rotation steps, each row followed by its count of steps
The counts run from 0 to 1058.
[-14 -33  14   3   1   1 -30 -19  11 -21  18 -42  -3 -40  17  14  -5 -33
  -3   0  -4  -1  46  -2  20   9  -3  -3  -7 -28 -11 -26 -49  13  14 -35
  -3  31   3  35  -2] -> 540
[-12   5  -1   1 -30 -20   6  -5 -10   8  -5 -18 -13 -41   5 -16  -3   1
 -37  15  22 -31  12  -9  25  18  14 -30 -15  -7 -36  -4 -17 -25  31   3
  -5  21 -16  44  50] -> 175
[  9 -29 -11 -17   4  22   6  18  -4  10   4 -26   6 -23  28   0  32 -17
 -43  -4  19  11  35  -8  25  11 -20 -20 -13  10 -33   4 -47 -22  22 -23
 -10  33 -11  26  33] -> 877
[  2 -17 -21  -8   2  17   0 -23  32 -23 -10 -40  -8 -43   8  17  11 -12
 -27  14  -4 -11 -22 -18  29   9  -2  -1  17 -33   2  -8 -46   9   0 -15
 -13  44  11  26  19] -> 364
[ -2 -35  -6 -12   1   8  -2 -19  -2  16  -8 -34  10 -16   6  44  19  14
 -40  11   7  12   3  -9  19  -4  -2 -13 -15   5   3  -8 -42 -30  21 -42
   0  41 -12   8  27] -> 298
[-21   3   1  -6 -16  -4 -28  11   2 -18   5 -45 -12 -12  31  15   5 -19
 -22  17  39 -49   9  -2  34  -5   9 -32   0 -18  10   0 -25  -1  26  -7
 -11   6  -7  22  43] -> 101
[-19 -34  22  17  -7 -19   9 -20 -13  -5  10 -40  -7 -35  13  11   6 -24
  -5   6 -14  18  42  -6  27  25  -6  -7 -12 -17   7 -41 -50  16  29 -15
  -9   9  -3  12   5] -> 138
[ -8  -4 -12  33   5  35  21  -4  -6  30  -8 -43 -23 -10  10  -7  12   1
   8   3  35 -16  29   7  27 -10  22 -12  25 -34 -16  16 -39 -22  17   5
 -12  28  19   8  29] -> 396
[-10 -11   2   7 -33  15  38 -22 -19   1  -1 -46 -32 -28  20  13  16  14
   6  -3  -6 -10  20 -31  32  25   7 -24  -6 -22 -12 -12 -47 -15   0   4
 -21  -6  -3 -11  21] -> 65
[  2  -3   4  10 -19  -6  27 -19 -49  22  -8 -52 -26  -4  39 -14  30  -5
  -9  21   4  -9  17  -2  20  15  15 -53  -6  -1 -30   5 -18  -8  18   6
 -21  13 -18  19  19] -> 520
[ -3 -25   8 -14   2   0  -7 -28  10  -6  10 -56 -20 -18  19  34 -13  -9
 -23  10  -1 -23   7   7  46   8   0  -1  30 -17  10 -38 -28  -2  -2  -7
 -22  40 -11 -12  22] -> 682
[  9 -24   4  -4  -8   6  -4 -21 -12 -11   3 -64 -29 -16  -5  -8 -18 -27
   5  -4   4   3  18   7  44  34 -15 -13   8 -28 -48  -7  -7 -15 -10 -15
   4  33 -23  21  -7] -> 143
[  1 -18 -28 -16  20  13  21   7  14   2  17 -52 -22   1  38  -3  10 -14
 -18  15  15 -11   8  -9  14  12   3 -31   2  -9   2   0 -58 -22  -1  10
 -18  24   2  -8  44] -> 26
[ -2 -16   3   4 -16  11   0  -5  -5   8 -15 -14  19 -16  24  19  32   1
 -33  10  28   9  26 -13  61   5  14 -37 -10  10  -6 -21 -39 -29  15 -29
 -26   1 -24  21  25] -> 559
[ 15 -25 -15  17   9   6  22 -14   2  10 -22 -34 -22 -11   3  32  32  27
 -14   6   5  28   0  -8  40  20  14  -6  11 -27  16 -25 -50 -17   8   5
 -34   9  -2  -7  23] -> 836
[ -3 -37 -24 -23 -11   1  20 -18   5  -1  17 -55 -34   7   4  18  33  17
  -4 -11   6  -1   2   1  45  24 -14   6   5 -14   8   6 -28 -22  12  -7
 -26  39   9   3  15] -> 371
[ -9 -27   8 -12 -31 -10 -12 -40  23  16  15 -23 -18 -18   8 -11  -9   7
 -10   8   3  22  15   3  27  37  14 -26 -12 -15 -11 -19 -34 -21   6 -47
 -24   7 -17  40   8] -> 552
[ -5 -33   2  25 -14  15   7 -14   5   8   8 -60 -32 -14   3  28  -2  16
 -22   8  -7  43  34   7  23  10  14 -20   6 -20  18 -13 -55 -15   2 -18
   8   8 -21  -8   0] -> 535
[-10 -23  -9 -19  16   9  -7 -28  29  -2  -1 -49 -29 -43   9   4   1 -19
  -3 -19   6  21  12  10  31  34  -6   0  11 -22 -27  -4 -45  -3   2  -9
 -27  24   1   0 -10] -> 608
[-10 -17  17   8 -46  -7 -10 -32   9 -15   0 -42 -28 -25   4  24  -2  22
   5  21  -7  -9   2 -34  38  24  15 -22 -13 -53  23 -18 -28   1   6 -25
  -7  -4  11  26  21] -> 376
[  4 -13   8  22  -5   6   9   0   1   3 -24 -55 -26 -23   0  17  -1  -5
 -26  13   6   6  -7   0  -6  17  -6  -4  21 -63  -8  16 -28  17  32 -30
  17   1   1   9  43] -> 198
[ 11 -34   5  -6  12  35   6 -11  -2  18  -6 -40  -6   3   8  19  11 -16
  18 -21  14   3  28 -10  57  42 -14  -8  27 -21 -28 -19 -29 -23   6 -28
 -22  -2   0  15  17] -> 927
[-19 -23   6 -17  -1  -7 -15  -6  -6  15   4 -31 -15   4  18  27  22  -6
 -15   0  30 -11  20  23  24  -3   1  -5   1  -7  13  -4 -29 -16  56 -30
 -21  25  -1  31  30] -> 1019
[-12 -14  14  24 -15  10   0  -2   1  -9  24 -33 -48 -14  -4  -5   1   9
   7  -2   8 -19  38   6  26   7   7   2  28 -60  -1 -10 -32  -1  28   9
 -11  17  15  38  30] -> 715
[ 28 -15  -1 -13   6 -14 -22 -18  12   0 -18 -28 -13 -35   1   3   3 -28
 -28   5   8   6 -13   2  35  24   5  -4   9 -30 -23   1 -10   7  26 -24
 -11  54 -16  56   7] -> 692
[ 10 -32  -7  21   3  16  34 -22  20  20  11 -44 -34   3 -12  -6  -8   5
 -10  26  -8  38  11  -6   7  39  -9 -25  -1 -30   3 -20 -46 -16   0 -21
  -5  14  -7  13  20] -> 728
[-16 -15  14 -16 -11  -9 -23 -29   4  -8   4 -47 -11 -27  19  22 -31 -12
 -29  16   1 -34  11  20  35   4  20 -12  37 -22 -12 -19 -15  -7   5 -22
 -19  34 -12   9  18] -> 681
[ -2  -3  11  14  -5   3  22 -10  11  16 -14 -25   0 -52  18 -31  -2 -14
 -24   8   7   6  31   1  23  32  -1 -11  21 -47 -26   0 -32   3  29 -10
 -30   6  11   3  42] -> 340
[  9 -20  -7  14  -8  15  -5  12   5  25  12 -34   3  -3  39 -14  30 -23
 -15  -1  15  -9  41  15  43  10  17 -31  14   5 -26  21 -27   3  27 -16
 -27  14   0  39  10] -> 220
[ -5 -14 -21   3   1 -10  28 -32 -13 -10   2 -48 -45  -9  -4 -17  19 -35
   9 -10  -9  -3   8   1  34  28   1  -7   2 -24 -19 -23 -37   6   5  12
 -18  45  -3  37 -11] -> 455
[-36 -19  -7   2  -3 -18   7 -42  -7 -15  11 -59 -36  -2 -15   8  -9   3
   6  26  13 -16   2  10  25  14   0  -6  -6 -39  16 -34 -27  -7  18  -4
 -16  19  14  11  14] -> 580
[  2 -37 -24 -19 -10   3 -10 -18  10   5  19 -45 -25   1  11  20   2  19
  -7  -1  12   8   4  -3  13  37  33 -26 -13   4 -43   4 -43 -33   1 -34
 -10   2  -8  40  -4] -> 360
[ 17 -10   1  28   4   8  -7   9 -27   6 -28 -32   6 -14   6   6  26  -7
   0  -5  37   2  28  -8  33   7   8  -9  -4 -32 -37  -3 -22 -16  40 -34
  -1   6   2  48  21] -> 322
[ -6 -18 -24 -19 -39 -29   9 -24  16 -17  21 -34 -30 -38  21 -13  -1   1
 -13  -5  -8 -12  22 -15  26  27  21  -7 -24 -13 -13   0 -31  -9   5   5
 -17  41   3  26  14] -> 302
[  3 -17   7  18  -2  18 -45  -8  16 -12  -8 -36  -7 -22  -1  19   4  -4
 -11  13  35  -3  20  18  70 -12   8 -16  19 -39   3  -6 -13  -5  14 -15
 -14  25   3  37   9] -> 624
[ -7 -18   9   9  -6 -16   1 -37  -2 -22  -7 -17  10 -51  13 -15  13  25
 -18  13   4  11  26  -4  21  -5   5  -5  -6 -40  -9 -31 -38 -15  23 -24
 -31  31  16  18  16] -> 642
[ 13 -20   0 -17   0  10  25   8   7  14  -9 -31  -9 -20  23  16  32 -20
 -31  -6   7  -5  10 -14  52  36 -22 -17  13   4 -10  -2 -30  -5  15   1
 -25  17 -11   3  48] -> 684
[-15  -6   3  24 -31  16   4   3   0  21 -15 -18   4 -12   9  23  24  13
 -45  22  39   0  21  11  50  -5  21 -41   3   0   3  -3 -34 -22  22 -13
 -11   3 -25  17  35] -> 560
[-21 -29 -20  -3 -25   6   4 -34  12  -7  17 -55 -36 -14  -2  18  10  28
 -15   0   5 -11   9  11  53   8   6   6  15 -19   8   3 -25 -21   2  13
 -23  44   5  -3  11] -> 370
[ 20 -17   5  -8  -4 -13 -23 -29   2 -11 -19 -28  -2 -35   3   6  10 -17
 -30  19  -5  15  -4  -9  39  15   2 -22 -14 -30  -3 -20 -25   4   4 -28
  -9  38 -23  50   0] -> 693
[  4 -32  25  14  -3  -3  13 -34 -16   3 -10 -24 -12 -32   2  14  17  29
  -8  17 -15  28  27 -23  28  23   1 -17 -12 -19 -21 -35 -29 -18  16 -18
 -15  19  -7  41  14] -> 450
[ -1  -5   2  -9 -32   3  22   4  -7  11  -8 -15 -18 -28   4   3  11  -4
 -30  14  14 -18  -5 -34  17  31  -2 -31 -25  -9 -27  -8 -26 -27  21 -10
  -6  10 -11  33  61] -> 174
[-10 -18  -7  24 -32  23  35 -19  19  20  -3 -26 -19 -20 -14 -10 -10  -2
 -17  -1  -4  17  29  11  52  36   8 -16  18 -31 -25 -19 -31 -18 -10 -13
 -14   9 -22   4   7] -> 863
